Families of rows that turns and mirrors carry onto each other, the same ones carrying the whole set onto itself: the rest of each named row's family, in list order
4 families of 8 rows
pites: [ 17.9   5.8 -10.0   8.2  -5.9  -5.5  -4.1   1.5  -9.0   5.6 -12.2   9.4
  -9.2   5.0  -8.4  -2.7   5.8  16.7   2.9  17.8 -33.9  -3.1  -6.6  -7.3
  -3.7  15.8  12.1  -1.0   1.1  -6.5  -1.5]
Laf: [ 20.4   1.8  -2.9 -14.6  11.3   3.7   6.0 -12.1  -3.0  18.7  15.1   8.5
   0.8  17.2  -6.6   9.4  10.2  23.7  13.6  35.3 -10.5   4.0 -10.5 -12.4
  20.4  17.9  -0.1 -17.4 -13.6  -5.2 -26.5]
Kupo: [ 12.9  10.5  -7.4   7.6   3.4 -11.0  -6.7  -3.6 -10.1   5.5  -8.8  -0.8
  -3.8   0.1 -10.8  -1.6  21.6   8.3   9.0  16.1 -32.3  -2.3  -5.0 -15.9
   3.5  14.0   4.7  -6.8  -2.5  -4.5  -0.8]
nemip: [  4.9  19.0  -1.6   5.7   9.3  10.0 -15.2   1.7  -6.6   3.0   6.0   8.2
  -2.4  20.0   6.8   9.5  22.8  12.1   8.2  18.0 -22.6   6.1   3.7 -11.3
   6.4   3.5  -2.6   1.0  -1.6  -2.7   3.3]
Lif: [ 12.0  -2.5 -23.2 -21.9  -8.8   6.6   1.3 -12.2   0.1   6.9  13.8  -1.1
  -6.6  10.9 -10.9 -11.0  11.7  27.6  -0.9  37.1 -10.1 -10.3  -9.3  -4.3
  12.8   0.8  -4.3 -13.7  -9.5 -13.4 -11.6]
Bisol: [ 14.1  -1.4  -3.0 -16.0   3.1  14.7  -2.3  -0.2   2.2  16.0   8.0  15.7
  -5.1  17.9   1.0  15.4   4.9  27.8   9.8  36.2  -5.4  -2.8  -7.3 -15.0
  11.9  11.8  -9.3 -13.2 -12.6  -1.0 -22.3]
Gose: [ 21.7  -2.4  -9.6 -23.5  -3.8   6.9  10.4 -12.8 -13.0   3.1  18.3   7.0
   0.9  13.4  -0.8  17.9   2.0  25.6   5.5  12.9 -14.9   5.4 -10.1 -14.7
  10.7  13.4  -5.0 -12.4  -1.2 -10.4  -1.7]
tatu: [  8.8   9.9 -12.1   4.6 -10.0  -0.3  -3.9  13.3   0.7  12.7 -11.2   5.7
   2.0  20.7   6.2  -4.3  -1.7  13.2  13.0  26.3 -39.6   2.6   7.0 -18.3
  10.7   1.1  -0.2 -11.1 -10.1  -5.3 -12.1]
Duler: [ 17.5  -2.2 -22.5 -15.8  -5.4  16.2   0.8 -14.7  -6.1  20.3   4.7   9.7
   4.6  21.2  -3.6  -1.6   6.9  27.5  19.4  17.0 -16.4  22.1 -18.7 -18.4
  18.5   6.5   4.6 -14.3  -8.7 -16.9 -14.6]
dumuf: [ 24.7  -0.9  -8.1 -19.4   2.5  -5.8   8.5 -21.0  -7.1   9.1  13.7  10.3
   3.1   8.6  -0.4   4.8  -0.6  22.3   4.4  20.1 -12.8   6.5 -13.5  -7.1
  22.4  21.2  -4.8 -17.7  -7.0 -17.2 -12.9]
veg: [ 16.5  20.9   2.4  -1.8   6.4   5.0 -15.7  -2.2  -7.5   2.0   2.7   6.4
  -5.0  23.2  14.4   8.3  16.7  18.2   5.2  28.6 -32.5   1.9  -3.2 -10.8
  12.8   1.0  -3.2  -1.5  -2.9   1.2   6.2]
zotus: [ 14.9  -0.8 -22.5 -18.8   6.7   4.8  11.7 -17.9  -9.7   1.0  13.9   8.6
   5.6  15.1  -0.6  13.1   5.9  25.5   7.8  11.8 -16.5  11.9  -7.8 -10.4
  17.5  17.7  -1.7  -9.7  -5.4 -18.1 -10.3]
mutu: [ 10.2 -11.3 -21.6 -10.3 -11.5  21.7   2.2 -12.0  -1.9  19.8   4.4   5.5
  -1.2  22.6   2.9  -3.7   3.0  17.3  16.8  21.1 -14.7  11.4  -8.6 -21.0
  23.6   5.7  -9.7 -10.0 -10.8 -14.9 -13.9]
safi: [ 18.0   5.6  -6.8   5.0  -2.2   4.1  -6.3   0.4   0.2   0.5  -6.0  -0.8
  -3.1   7.4  -4.0  -0.4   8.0  15.6  -6.4   8.8 -29.7 -12.2  -3.1  -9.7
   0.1   8.6  11.6 -10.4   2.9  -2.9  -1.2]
nepe: [ 15.1   1.1 -16.6 -21.0 -12.3   3.4   3.8  -6.7  -2.6  15.6  18.2  10.5
  -0.5  11.8  -5.4 -10.0  -0.2  29.2  -2.1  31.2  -5.0  -8.2  -7.5  -3.2
   1.3   3.5  -3.6 -10.4 -11.6 -14.3 -13.6]
Sus: [ 12.1   0.7 -18.2 -12.4  -2.5   3.5   0.0 -11.9   0.7  14.9  16.7  15.0
  -5.8   2.7  -5.8  -7.7   7.3  30.4   1.7  37.6  -5.9  -1.3 -12.9   3.0
   9.2   5.6  -1.7 -15.4 -17.3 -19.2 -10.5]
Notir: [ 22.0  -9.7  -5.1 -17.4   7.2   7.8  -6.7   2.1  -2.4  15.2  16.4  14.0
  -7.4  18.6   1.1  11.9  12.6  25.2  12.0  37.1 -17.8   2.8  -6.0 -11.6
  11.5   6.3 -13.7 -18.9 -16.7  -2.7 -15.6]
vosi: [ 10.5  13.6  -6.2   4.9 -11.1 -13.0 -16.6  -8.2 -11.7   3.0  -8.1  -3.7
   3.5   5.8  -2.8 -17.7  15.4  11.3  10.9  20.4 -26.0   8.2  -4.2  -5.2
   5.4   7.6  -8.7  -2.3 -10.3  -3.6  -1.5]
Makib: [  4.8  11.1 -13.8   0.7 -12.2   7.1 -11.1  11.0  -3.9   2.7 -20.2  10.8
  -4.8  23.5  -1.3   0.2  10.3  15.1  12.5  27.9 -36.1   4.9   6.1  -9.1
   9.5   2.1   0.1 -16.0 -10.2  -7.2  -7.6]
Fimu: [  6.6  19.9  -6.9  -3.8 -10.1   2.6 -15.1  -9.3  -5.5   5.3  -2.4  -1.8
  15.3   7.1   3.1 -16.4  18.2  17.3  16.7  23.4 -25.2   7.5 -11.1  -5.7
   1.0   3.6  -3.2   3.2  -4.9   5.7  -0.1]
levu: [ 13.6  -2.5 -17.4 -24.6 -15.5  20.3   5.2 -13.8  -7.1  18.5   2.3  10.6
   3.3  26.0   2.8  -2.6   4.9  28.3  20.1  26.6 -16.7   8.5 -10.6 -18.5
  19.5   3.0   1.6  -8.1  -5.5 -13.8 -13.2]
vuzan: [ 18.4   2.8 -11.1 -16.0  -4.9  15.9  -0.5 -20.0  -8.6  22.5   7.1  11.2
  -1.1  20.3  -3.7  -6.1   2.3  23.3  14.3  25.5 -13.6   9.4 -10.4 -11.3
  29.8  15.6   4.2 -19.8 -11.2 -16.7 -23.4]
meze: [  6.6  17.9 -14.3   4.5  -3.3  -4.4 -14.9   0.1 -15.5  11.2 -17.2   4.2
   3.3  14.8  -2.5 -10.7  16.4  16.4  18.6  18.5 -38.7   0.3   5.5 -12.2
   9.9   5.2  -0.6 -14.6 -16.2  -5.4  -8.5]
bezu: [  8.8  21.9  -0.3   7.9   6.8  -1.9 -22.0  -4.3 -16.7   6.4  -6.3   1.9
 -10.7  12.3   1.0  -0.7  21.2  17.0  12.0  22.5 -27.2   4.6   4.3 -13.8
  15.8  10.5  -0.6  -1.1  -6.1  -3.8  -6.0]
Nufel: [  6.8  32.8  -4.7   3.6   4.9   3.0 -12.5  -3.0 -15.3   6.5  10.0   3.0
  -2.7  10.9   4.9   6.5  16.6  18.5  12.6  26.6 -28.4   6.8  -2.3 -14.8
   7.4   6.2  -3.1   1.8  -5.4   0.1   3.1]
Dapul: [  5.2  12.0 -10.5   6.2 -10.1   1.5  -9.1   8.2  -9.7   3.9 -20.3   7.2
  -0.1  10.9  -2.4   0.2  -0.7  25.7  17.0  21.7 -35.9   2.6   7.0  -9.9
   9.1  10.4   2.5 -13.6 -10.8  -1.7 -12.7]
foru: [ 20.9  -7.2 -16.5 -24.2   8.4   1.1  -1.4 -10.2 -10.5   4.0  16.1   7.3
   0.6  17.1  -1.4   7.5   2.2  27.3  -0.8   4.8 -15.9   2.2  -7.6 -15.3
  16.2   8.6  -5.9 -10.3   3.6 -14.1  -7.4]
linet: [ 11.5  -0.6  -8.2 -19.1   8.2   6.0  -9.1  -3.7  -0.6  11.6  11.4  19.5
  -3.3  15.9  -8.9   7.8   7.6  25.4   6.8  40.8 -11.2   7.9 -10.6  -2.9
  14.1  13.0  -6.8 -18.0 -13.0  -1.2 -27.6]
tuto: [ 15.3   0.5  -5.6   1.6  -5.8  -4.7  -4.9   8.2  -1.0  -2.5  -5.3   4.2
  -6.6   0.6  -7.4   0.5  15.8  14.4   3.3  16.3 -28.5  -0.7  -0.6  -5.4
  -3.0   5.2  11.3  -9.2   4.5 -11.2   5.0]
gof: [  2.1  16.4 -11.5  -2.9 -13.4  -2.2 -14.0  -1.0   1.0   3.8  -2.5  -2.0
  12.0  14.4  -0.6 -16.6  13.7  12.4   9.6  20.9 -18.6  11.4  -6.8 -10.0
   3.0  -8.6  -4.2  -1.7  -2.2  -4.8   3.2]
Tov: [ 21.1   6.5 -16.8 -15.6  -3.1   0.4   6.5 -21.1  -5.4  18.3  14.2   6.5
   5.9  16.3  -6.0  -9.7   5.7  30.2   4.1  30.7  -9.0  -3.1 -15.2  -2.9
  15.1   8.4  -0.2 -22.1 -19.7 -16.5 -15.8]
Dagu: [  6.6  12.5  -3.0  -2.5 -20.4   5.8 -10.1  -5.5  -2.6   1.2   6.8 -11.7
   7.8   7.9   0.0 -17.2  12.0  11.2  10.7  26.4 -25.6   7.6  -1.4  -5.5
   8.0  -4.1   0.7  -4.9  -3.1   1.9   2.1]

The rest of the family of Sus: pites, Duler, zotus, Fimu, Nufel, Dapul, linet
The rest of the family of Bisol: nemip, Gose, nepe, Makib, levu, tuto, gof

